Each row is where one point has got to under a steady rotation. How many steps took it there?
The counts run from 0 to 682.
[143  84 138 172  87 151 129 140 151 135 141  96 126 124  97 151  85 127
 128 146 101 108 102 101 166 151 180 118  69 132 113 150 141 136 122 105
 167  82  73 115 115 114 116 102  97 138 125 164 122 135 142 130 137 113
 146  92 124 183] : 75
[133 123 128 164  81 113 119 133 177  76 149 101 120 130 122 135  92 101
 150 114 107 123 104 107 111 173 168 143  76 125 114 189 176 122 117 143
 161 103  95 130 115 122 142 111  98 152 137 166 119 146 167 132 105 115
 149 116 122 154] : 246
[130 111 119 126  74 135 121 152 169 144 171 105  86 154  98 167 136 134
 138 173 141 100 102  87 146 136 150 103 116 131 138 145 177 136 122 164
 139 124 113 118 122 126 101  90 109 196 140 132  88  82 157 132 141 116
 135 142 147 154] : 269
[142 143 113 167  91 145 113 113 148 118 160 101 124 146  98 134  68 109
 104 128 123  95 145  95 134 147 155 117  47 132 120 140 171  88 137 131
 138 120  69 113 126 157 142 102 120 131 103 120 105 146 140 112 129  91
 128 122 168 174] : 122
[113 113 133 148  97 101 130 101 178 110 140 109  96 148 107 170  97 148
 165 110 130 119  80  87 133 133 187 111 113 148 154 193 128 122 141 124
 166  83 109 148 114 118 120  96 102 147 104 161 131 136 158 159 128 121
 165 111 113 173] : 144
[115 115 135 132 126 110 108 105 158  80 120 128 117 142 122 167  96 106
 139 132 116 101 106 102 167 101 160  77  71 130 136 184 160 115 106 180
 144 112  99 142  81 121 119 124 125 183 124 116 153 139 162 124 133 101
 165  99 152 163] : 491
[128 112 151 162 103 129 106 119 144 120 150  88 129 122 124 157  67 101
 122 129 102 121 114 118 107 181 168 143  60 160 151 158 164 109 161 119
 150  84  97 116  99 134 144  86  93 126 118 162 122 138 154 140 145 131
 145 120 121 176] : 20
[122 137 124 121  95 112 133 137 164 165 152 103 108 153  47 189 121 127
 124 144 164  91 130  90 113 133 146  96  78 144 128 175 137 115 142 154
 121 102  96 121 137 103 117  89 123 169 126 142  83  82 152 142 137 100
 144 135 139 145] : 325
[133 141 117 130 105 126 158 141  90 170 122 100 122 128  81 163  83 133
 125 164 131  50 118  95 145 140 155  66  69 148 136 145 157 151 118 142
 105  98  78 122 117 112 105  93 130 141 100 129 114 136 134 141 117  82
 143 135 140 156] : 196
[124 112 157 164 131 112  93 159 165 118 125 130 140 130 112 133  88 123
 116 112 118 113 129  77 115 135 153 132  68 121 152 174 173 120 156 142
 136  81  89 111 105 113 137  87 109 170 138 152 125 122 164 141 164 116
 144 135  94 186] : 502
[ 88 134 121 151  95 101 138 136 152 164 133  95 112 119 124 173 108 136
 149 135 101  94  99  88 115 128 155 135 123 129 182 159 152 150 150 140
 128  99  93  99  99 113 129  71 119 190 154 159  98 117 149 153 148  96
 132 133 110 149] : 399
[117 123 142 134 111 136 135 103 153  79 149 109  96 130  95 160  78 102
 125 112 111 116 121 124 111 157 166  85  64 154 116 194 163 109 114 160
 144 131  76 161 129 109 122 114 136 141 155 129 126 157 160 135 115 111
 136  91 166 171] : 518
[134 120 101 162 104 131 158 147 145 146 133 111 118 134  64 146 106 146
 153 162 129  73 128  76 134 133 136  97  83  97 126 138 144 129 113 135
 142  78  76  82 122 127  94  99 134 169  92 144 115  96 152 136 116 108
 144 127 120 139] : 129
[106 129 141 150  95 105 120 103 166 144 126  87 108 151 122 168  89 131
 144 124 112  98  98 105 130 129 177 112 101 159 160 191 134 128 141  95
 158  65 115 142 112 115 138  97  94 152 111 156 117 140 146 147 130 109
 179 122 134 156] : 143
[135 134 125 144 115 129 170 142 137 115 160  79 109 103 107 156  87 128
 130 150  74  98 135 109 136 152 151 130  53 117 131 129 152 125 130 112
 155 121  55  70 107 126 125  81 132 146 133 152  96 156 157 119 121 109
 132 113 124 148] : 386
[127 100 115 141 101  98 128 120 140 121 153 129  90 137 129 140 108 163
 168 122 124  82 103  82 119 144 154 116 150 111 180 149 150 120 157 172
 131  79  87  98  92 134 105  67 136 177 144 146 117 126 156 178 142 146
 118 113 123 178] : 343
[126 128 142 159 115 112 118 144 169 105 146 121 121 115  82 140 103 134
 121  96 126 130  82  80 120 145 168 144  86 162 133 192 160 120 154 152
 147 119  82 131 132 110 140  90 115 163 134 143 114 132 171 143 141  91
 129 126  97 160] : 530
[116 117 117 169  88 156 121 109 140  81 149 101 100 140 132 139  72 104
 153 140 113 120 123 111 112 175 147  85  77 100 120 165 199  94 109 158
 140  96  94 148 120 140 133 125 120 154 157 138 131 140 150 143 116 146
 129 114 154 191] : 573
[141 139 129 158  90 133 107 110 120 125 141 116 114 155 118 120  76 124
 173 141 113  55  99  78 140 141 140 103  75 117 142 119 180 167 133 120
 115  88  94 145  94 146  98 121 100 175 144 146 146 112 141 163 120 106
 162 121 174 165] : 83
[124 153 147 108  98 116 147 124 162  94 147  93  82 143 125 144 109 133
 152 138 107  79  73  90 138 126 166  95 113 154 128 194 150 159 103 133
 133 131  89 154 129 107  98  98 122 154 144 141 119 173 158 155  99  85
 173 127 158 154] : 396
[138 123 121 172 100 145 120 120 128 119 162  85 119 140 130 155  81 119
 113 137 108 127 129 106 170 155 173 112  70 135 144 149 210 107 146 140
 138 114  89 128 113 145 119 100 128 130  96 129 106 152 142 128 155 114
 135 130 129 230] : 630
[130 135 132 160  97 137 109 148 107 126 155 121 106 129 113 118  98 108
 148 137 131  68  97  81 114 169 134 119 110 136 135 128 218 154 139 183
 106 124  90 120  97 133 111  94 112 196 173 129 120 112 154 153 133 108
 126 140 142 147] : 533
[125 112 136 158 141  98 114 149 137 113  93 150 122 122  77 168  89 112
 153 117 126 111 124  90 135 127 146 104  41 115 115 180 150 120 118 183
 124 105  95 126 109 118 119 119 109 166 148 147 141 128 173 134 121 107
 138 119 103 156] : 164
[117 150 113 184 119 158 171 114  98 112 152  81 114 116 110 166  93 113
 125 136 108 102 107 121 134 162 146 103  83 129 152 155 199 156 148 140
 128 117  72 131 122 102 135  92 144 160 128 150 104 129 139 145 157 101
 114 143 114 181] : 657
[111 125 144 148 137  97 158 123 147  98 117 114 125 103  81 147  72 105
 144 111 102  98 111 111 109 150 150 119  71 145 135 190 136 128 126 154
 155  94  62 113  97 102 142  95 121 162 156 158 135 135 168 128 112  91
 144 101 109 125] : 388
[152 165 122 160 128 115 128 159 119 134 136 121 123 146  73 120  85 129
 134 117 132  56 146  68 118 137 131 106  48 110 132 138 187 133 153 154
  91 113  71 111 127 136 112 113 128 151 125 123 122 112 154 150 122  92
 141 157 128 165] : 251
[125 118 121 144 106  98 143 114 143 102 151 113  95 119 123 176 124 155
 176 114 126  86  76 111 131 136 165 116 123 124 180 152 128 150 162 166
 134 101  81 126  91 121  99  76 139 182 159 161 122 144 158 159 142 121
 104 101 127 154] : 173
[144 111 133 168  80 123 120 144 181 106 157  83 127 129 118 124  87 123
 129 118 109 118 126  90 131 166 157 141  66 115 116 155 163 133 143 107
 167  80  73 121 126 121 142  93  92 132 132 180 103 144 154 139 125 118
 137 102 126 167] : 245
[116 149 135 130 120  96 110 114 176 105 112 126 121 158  87 144  88 116
 133 105 151  81 126  82  91 140 158 102  72 148 142 186 141  91 148 172
 129  82  92 130 103 124 137 101 116 165  99 134 127 129 147 134 118  88
 151 130 164 146] : 605
[137 147 108 125 107  89 102 116 178 101 139 139 105 160  80 145 106 134
 151 113 170  72 123  84 113 140 153  99  86 142 141 162 132  95 152 193
 130  95  98 129 105 142 109 111 134 163 105 131 125 126 158 140 116 110
 134 115 159 148] : 606
[128 151 118 129  76 121 121 135 155 136 166 103 108 165  83 155 117 131
 124 143 162  89 131  80  97 151 140 102  85 135 151 154 169 126 161 145
 119 109 112 130 138 108  99  97 124 174 111 142  78  71 152 149 141 113
 134 155 144 168] : 664
[113 128 139 138 113  93 120 119 138 145 141 106 106 136 133 161 101 145
 176 139  99  90 103  96 111 130 144 127 112 116 185 133 162 124 160 142
 125  92 104  82  81 141 106  77 119 192 136 158 114 123 175 161 152 135
 148 134 109 166] : 568
[129 121 127 134 125 134 154 119 135 125 148 138 102 140  54 152  95 151
 165 146 136  48 114  83 125 127 135  79  79 134 131 117 121 114 129 133
 135  68  79 107 115 126  87 103 134 175 112 146 135  90 157 155 111 128
 139 125 135 138] : 354
[136 142 136  86 121 102 128 126 147 121 163 124  88 141 101 156 103 133
 149 142 126  66 110  87 103 146 142 107 106 165 165 143 137  94 140 178
 132 128  86  99  76 145  81  73 156 187 136 124 105 119 173 145 126 118
 129 127 161 133] : 126
[135 129 107 165  96 153 154 129 128 140 183  78 105 129  66 163 114 149
 134 163 127  87  85 101 146 153 160 121  93 147 135 132 163 142 147 106
 156 109  90 128 131 125 108  89 122 157  93 151  91 104 146 139 126  95
 144 162 121 146] : 271
[153 132 116 159  85 149 169 151 133 111 191  69 114 118 106 156 123 140
 123 162 107 111 101 103 148 157 150 119 103 128 128 155 191 161 143 123
 142 124  79 106 128 108 109  91 135 150 110 155  86 126 152 137 134 110
 128 147 105 169] : 46
[116 127 106 160  89 152 142 124 131 111 143 109 108 138 108 166  87  87
 112 166 122  96 132 121 137 160 149  75  83 124 112 163 199  89  78 179
 149 120  96 114 106 135 126 115 137 163 129 115 114 132 156 121 127 119
 128 123 143 180] : 65
[137 117 133 138 118 114 151 145 146  72 141 103 110  96 128 160 108 114
 155 135  90 107  99 125 158 157 159 109  88 127 135 182 168 153 118 165
 156 130  72 114  82  97 118 102 128 164 158 151 129 166 180 139 121 103
 127 106 119 164] : 105
[126  98 144 152  98 147  96 164 130 151 139 130 118 133 113 158 104 113
 137 160 138 107 107  89 139 147 140  81  93 138 135 152 204 131 126 186
 118 110 123 135  99 123 122  97 106 182 153 125 110  93 163 137 160 123
 143 137 125 196] : 561
